Z: 4 groups of rows, each row roughly a mix of its group's hidden directions
Z (144 x 10)
[[  2  -3  16  27 -10   4  14 -53  29 -34]
 [ 28  38  55 -14   0   1  11  12 -13  10]
 [-34 -19 -43   7  -6 -24  -9 -31  27 -12]
 [-25   8 -40   0  -7 -15 -24 -35  40 -11]
 [  8 -40 -29  22 -10  16 -21   6   0  46]
 [ -5  22  29   6 -11 -20  11 -28  30 -49]
 [ 11  22  -8 -34  18  24 -17  39 -33 -19]
 [-47  25  13  20   2  24 -13   8  31 -30]
 [  2  -3 -18 -13 -22  52 -28   8 -39  -2]
 [ 18  30  -6 -15 -41 -15  28 -18  19  34]
 [-10 -18  18 -27  18  57  12 -28   4  -5]
 [ -9  19  50  16  -2  31 -15  36  10 -15]
 [-11 -22   1  -1 -45   4 -22  -3  33 -43]
 [ -8 -20 -29  45 -41  19 -12  21   2   6]
 [  3  20  22 -37   4  44  -8 -17 -33  18]
 [-17  -8 -12 -28  36 -19 -40  10 -37  -6]
 [-41   9 -23 -20 -32  16   3  28 -24  26]
 [ 21  -1  20 -22 -46  25 -18   4 -39 -12]
 [ 22  -1   7 -10 -16   6  -4  39 -44  40]
 [ -6   4  -8 -46  24 -34 -18   1 -41 -10]
 [  9  -6 -30  33 -16 -35  17  13  45  -2]
 [  8  42  31  12  11   0  43  -8  10  32]
 [ 12 -59   2 -41   7  -3 -25  -7  -1  -3]
 [-12 -24 -40 -13  22  15 -12 -46  21  10]
 [ -8 -13   9 -22  50  30  18   3 -24  29]
 [ -5 -25 -31  29 -33  24  10 -40 -12  10]
 [-18 -20   3 -26  18 -28 -31   7 -35 -36]
 [  1   4  10 -12  17  57  -9   1 -45  -9]
 [-24 -15  -4 -17 -27  25  15  -3 -43  38]
 [-24  21 -42 -39 -16 -21 -22  -1 -18  14]
 [ 18  -3  17 -11 -52 -22  12  -8 -25 -36]
 [ 17  -8 -13 -32 -30  -3  34 -18  46   1]
 [ -8 -11  42  21 -35  23  23 -16  33   3]
 [ 10  23  39 -47  28 -26  -5 -10   5   3]
 [ -3  27  16 -45  12 -29   5 -22  11  38]
 [ 26 -26  31 -15 -16  38 -13  25 -28 -13]
 [-40   5 -52  -9  29 -18  -7  -2   3 -18]
 [ 37 -21  -4  31 -30 -37  18   2  25  -3]
 [ 15  14  -7 -12 -35  39  -5   2  -8 -51]
 [ 16 -10   8 -20 -40 -36  18  -3 -43 -10]
 [ 14 -22 -32  -3 -23 -15 -12   5 -28  51]
 [-13 -31   6   6 -34  -3 -47  32  -1  19]
 [  5  36  51  16   3  -7  14 -14  35   9]
 [ -1 -28 -23  22   1 -10 -19  53  -6 -32]
 [ -6 -18  21 -30   5  47  -9 -39 -22   5]
 [ 17  27  17 -31 -25 -19  29 -16  14  38]
 [ 21  -9 -17  10  43 -23 -10  -1  23 -46]
 [ 10 -54 -15  14  20  43  -4   3  11  14]
 [-32 -25 -44  -8  34   9   0  20 -22 -17]
 [ 31 -13  26  21  20  36  25  24 -14 -27]
 [ 38  33   9  -5 -48 -15   4 -11  17  23]
 [-16  -9 -23   9   1  -8  -1 -25  19 -64]
 [ 22 -35  15  14  39 -14  31  29 -21   5]
 [-11  -4  17 -38  31 -41 -24 -10  26  13]
 [ -1   3   5 -60 -16  -2  -5 -30 -20  29]
 [-26  13  28  24 -48 -18 -23   6  22  11]
 [ 39  27   4  -9  -2  18  43  16  21  29]
 [ 28 -16  -6 -34  36  -2  41 -28  -6   4]
 [-21  -7  37 -54  23   0   9 -21   0  14]
 [-12  63  16 -29   5   0  -9   1 -20 -17]
 [ -1  39  26 -15  -2 -38   8 -39  25   5]
 [-15 -29 -22  47 -28   5  14  13   8 -32]
 [ 20 -20   3 -43 -33  -4   3  -5 -27 -40]
 [  6  -5 -40 -20 -24   3  28 -37  -4  35]
 [ 13  29   8  -8 -48  32  -9  34  17   9]
 [ -7  -8 -10 -11  51  15   5 -36  40   4]
 [  2  25  26  12  11  51   9  17  36 -14]
 [ 33 -16  30   4  35  -4  20   0  22  41]
 [  8  32  -8  12  34  -7  19   9 -40  39]
 [ 17  38 -31   7  29  13  26  -5 -10  39]
 [  6  47  24  20 -33 -27 -28   7   5  -9]
 [-20 -17 -33 -21  47 -26  -2 -21  22  -1]
 [-17 -20  -2   3   5  18 -14 -21  51 -42]
 [  9  36  23  -1  -2   3   8 -59  21  13]
 [-24   4  17  29 -28 -42 -16  -2 -10  37]
 [-16 -25   2  -4  -8  40  31 -40   5  30]
 [ -8 -17 -16   8 -27  10 -44  17  -7  48]
 [  7  -2  51  29 -16 -14  -5  -3   4 -45]
 [ 34  -4  20  10 -12 -30  36   2  42  16]
 [ 34  15   0 -43 -24  31  13  13  16  25]
 [ 23  15  -4 -12 -10 -38   8  32  48 -14]
 [  5 -17  23   2  35 -43  29  17   9  30]
 [ 38 -12 -29  -1   8  43  14  27 -27   9]
 [ 21  -7   1 -37 -37 -27  -6   0 -44  -9]
 [ 19 -39   2  40  -7  38   8  26 -13  -5]
 [ -2  11   2 -46   9  -2   3  24 -33  46]
 [-15 -42  -6  -5  16 -44  13 -17  23  27]
 [ -8  27  28  -7 -36 -12 -25  35 -18  29]
 [-25  67  -2   1  -4  -5  -6  20 -20  -8]
 [ -2   3 -53 -36  26 -27   3  18  -2 -14]
 [ 26   5 -12 -10 -16 -32  35   0 -51  -1]
 [ 11  56  27 -21 -19  28   2  11   8 -18]
 [ -8 -12 -18  53 -17  19 -35  25 -13  -5]
 [ -5  45   0 -16 -39  -1  -2 -42 -12 -17]
 [ 26   9  49  -7 -12  28  -6  35 -25  -1]
 [  3  21 -15 -17  19  -6  18  -5 -17 -63]
 [ -8  32  -2 -15  29  -1   7   9  -5  61]
 [ -2  32  28   9 -41  23 -31  15 -12  23]
 [ -3  49  21 -32  13 -14  18   2 -11 -37]
 [-14  21   7  27 -39 -22 -13   2  -2 -49]
 [ 40 -23  -1 -14 -41  23   0 -22 -27 -19]
 [ 13  24   3  43 -12  -8  46   7 -30 -13]
 [  8  -6  19 -13  33 -30 -12  42  -6 -39]
 [ 15 -53 -23  14 -15  25 -11  23 -19  21]
 [ 31 -39  20  -3 -32 -21  34  12  19  -7]
 [  5 -38  -8  15 -45  40 -14  -7 -10 -17]
 [-19 -13  29 -11 -17 -16 -48  -7  34  20]
 [ 18 -65 -12  21  -9  -3  14 -14  20   9]
 [  7  -5  27 -28  41  21  40   7   3  25]
 [-28  15 -15   0   6  22 -45  -5 -47   0]
 [  3   3  26   5  17  13 -20 -25 -60  16]
 [ 19  -7   9  26  29  24  20  21 -29  42]
 [  4   6   3   0 -20   0  30 -61  30  -6]
 [-28  22  -2 -33 -15  -5 -25  -3 -17 -49]
 [ -7 -52 -25 -23  19   3  33  12  15 -17]
 [ -3  15 -29 -21 -28 -46  -4 -27  -1  31]
 [  5   1   7  25  16  -2 -37  60   5  -9]
 [-14 -34  22  25  11  20  -6 -22 -40 -31]
 [  9  23  -5   7  -5  17   9 -56  29  31]
 [ 10  52  36 -21   3 -11   0 -27  11  22]
 [ -2 -61 -17 -11  26   6  21   2 -15 -22]
 [-26  14 -10  22 -10  33 -38  37  -6  23]
 [ 19 -62  20 -23   1  -6  -2 -16  14 -22]
 [ 17 -21 -15  -8   4  21 -16  42 -39  31]
 [-15 -44 -59   7  11   4  -8  -7   4   9]
 [ -9 -41  28  16 -29  15   6   4 -46  -5]
 [ -5  20  13   8 -44 -34 -43 -20  -2 -11]
 [-15  10  36   2  19  36  13   5  32 -39]
 [-14 -21  -7  49 -13  -1   4  52   2  -8]
 [ 50  18 -19  27 -37  -9  14  16   8  12]
 [-41  10 -13 -25  44  27  16  13  18   2]
 [ 34 -20  -8  42 -48 -10   0 -17  -2  -1]
 [ 20 -25  -9  22 -28  23  20 -37  11  35]
 [ 29   8 -22 -30 -16 -36  30  35  -7  -2]
 [ 13   3  11 -26  50  -9  24 -14 -17  39]
 [-22  15  12 -18  21  41 -27  -9 -43   6]
 [ 17  30   5  25 -31  -8 -35  17 -28  30]
 [ 35 -23 -10 -36  -7 -23  29 -15 -25  25]
 [ 18  -2  48 -28  11   2  20  22 -21 -35]
 [-11  41 -46 -15  19   5 -32  13 -15   2]
 [  7 -24 -29  27 -27   6 -19  44 -21  18]
 [  9  54 -18 -14 -38 -21  -2  12  21   9]
 [  9   8 -50  -7 -46  11 -10  -2  19 -25]
 [-32   3   5 -40  18  41 -17 -15 -27  -9]]
the four rows of each list that fit no group, in list order (the others fit one group, some only roughly)
    K_362: [46 -6  6  5 11 31 19 43 -4 23]
    K_347: [  5  20  -5 -23   4 -48  26  24  34  16]
    K_688: [ 36   4 -38  -4 -47   1 -11  -4 -28 -11]
    K_747: [ 14  14   7  33 -31 -35  -9  -9 -37  28]
    K_301: [ 27   3   8  -7 -25  23  22  54  -2  24]
    K_911: [-11  -6  13  24 -44 -42   9  -8 -16 -32]
    K_94: [ -7 -63  37   5   5 -15 -11 -12  -2 -11]
    K_85: [ -2 -11  42 -11  13 -17  -8  57  12 -12]
    K_553: [ -6  37 -19  19 -13  32  21  27   6  39]
    K_207: [ 14   5 -15 -20 -28 -54  15   9  27  20]
    K_513: [-41  42  -3   5   6  10 -29  34  -7 -19]
    K_101: [-16  13 -42  -3 -10  31 -34  -3  39  10]
    K_28: [-13  -7 -59 -27 -25 -10   9  -8  26  -4]
    K_295: [  3 -14  39 -30 -25 -22 -20 -29 -28 -19]
 => K_362, K_747, K_301, K_553
    K_479: [-26 -26  13  -2  14 -22 -32  45 -28   4]
    K_574: [ -6 -11  69   6  12  26   5  -2  11  -8]
    K_42: [ 16  33   0  19 -14  21  11  46 -38  -3]
    K_75: [  3 -39  27  26 -18  14 -20  44  10 -13]
    K_629: [ 23   0 -20 -30 -21   7  -7   1   8  60]
    K_270: [ 19 -26 -18  39  30 -11   6  -1  46   4]
    K_512: [-30   3 -36   3 -11 -44 -35   6 -21  -9]
    K_548: [ 24  39 -11  13 -35  -3  34  14 -20  24]
    K_58: [ 18   6  14  -3 -62  -1 -31  13   9 -19]
    K_760: [-48  25 -19  -9  38 -25   3 -18  -3  18]
    K_569: [ -7  30 -32  15  -2  17  -1 -24  50  21]
 => K_479, K_270, K_58, K_760
    K_703: [  1 -30  10  25  -6  36  -2   9 -51 -19]
    K_234: [-28 -15  17   5   2  17 -16  45 -47  -2]
    K_468: [-27 -24   2  -2  46  21  12 -18  18 -37]
    K_262: [ 26 -19  -5  60  -1  21 -11  10 -17 -19]
    K_41: [ 23 -13  15  35 -12  15  12 -26  -5 -52]
    K_602: [ -8 -30  34  19  -6  -7   4  39  25 -36]
    K_392: [ 22  -3  -2  22  36   5   0  56  -9 -23]
    K_662: [  0  -5  18  -5  37   4  31 -15  19  52]
    K_821: [  8 -38 -14  21   4 -15 -45  26   0  31]
    K_19: [ -8  14  17 -62  18 -11  21  13 -19  13]
 => K_703, K_41, K_392, K_821
    K_342: [  0  33  15 -12  13   1   1   1 -57  33]
    K_413: [-16  17 -19   8 -35  27  -7  17   0  53]
    K_874: [-27  -9  -5  41  -9   0 -24 -15  30  42]
    K_964: [  5 -40  -9 -27  44  26 -21   8  -9  21]
    K_215: [  4   3 -63   0   0   0 -17 -15 -38   8]
    K_96: [ 15 -21 -21   4  35 -13  15  -1 -54 -17]
    K_914: [ -1   0 -25  30 -26  37  10  41 -12  25]
    K_231: [  0  12 -25 -32  16   3 -29  50 -16 -20]
    K_849: [-17  -6   3 -32  -5  58 -26  13 -21  -5]
    K_625: [ -9  28 -41  49 -24 -14   7 -10   3 -12]
    K_811: [-15 -18 -20 -17  58  27  -2  17  15  10]
    K_232: [ 18  17  22 -15 -47  23  -8 -36  22  -8]
 => K_342, K_914, K_231, K_849
    K_129: [  7 -11  21  51  -7  11  -8 -14 -22  44]
    K_297: [ 14  22  -2  33  11  -2 -16  55  14 -27]
    K_294: [ 10 -14  19 -19  17   6  47 -11  44  21]
    K_678: [  6  28 -13 -19  22 -43  44   6  17  -8]
    K_350: [-24 -37  -4 -53  11  11  -1 -30  -5  -8]
    K_225: [ 20 -22 -12 -25 -47 -31  -8  33  -5   2]
    K_147: [ 25  18  -1  -6 -18  37   0  37  -7  44]
    K_745: [ 13 -39 -40 -19  -4  -1   7 -33  25 -24]
    K_73: [  5   9  -8  43 -44  14  19   5  20 -32]
    K_110: [ -3  -4 -20 -12  -5  64   0 -35   5   4]
 => K_129, K_297, K_678, K_225
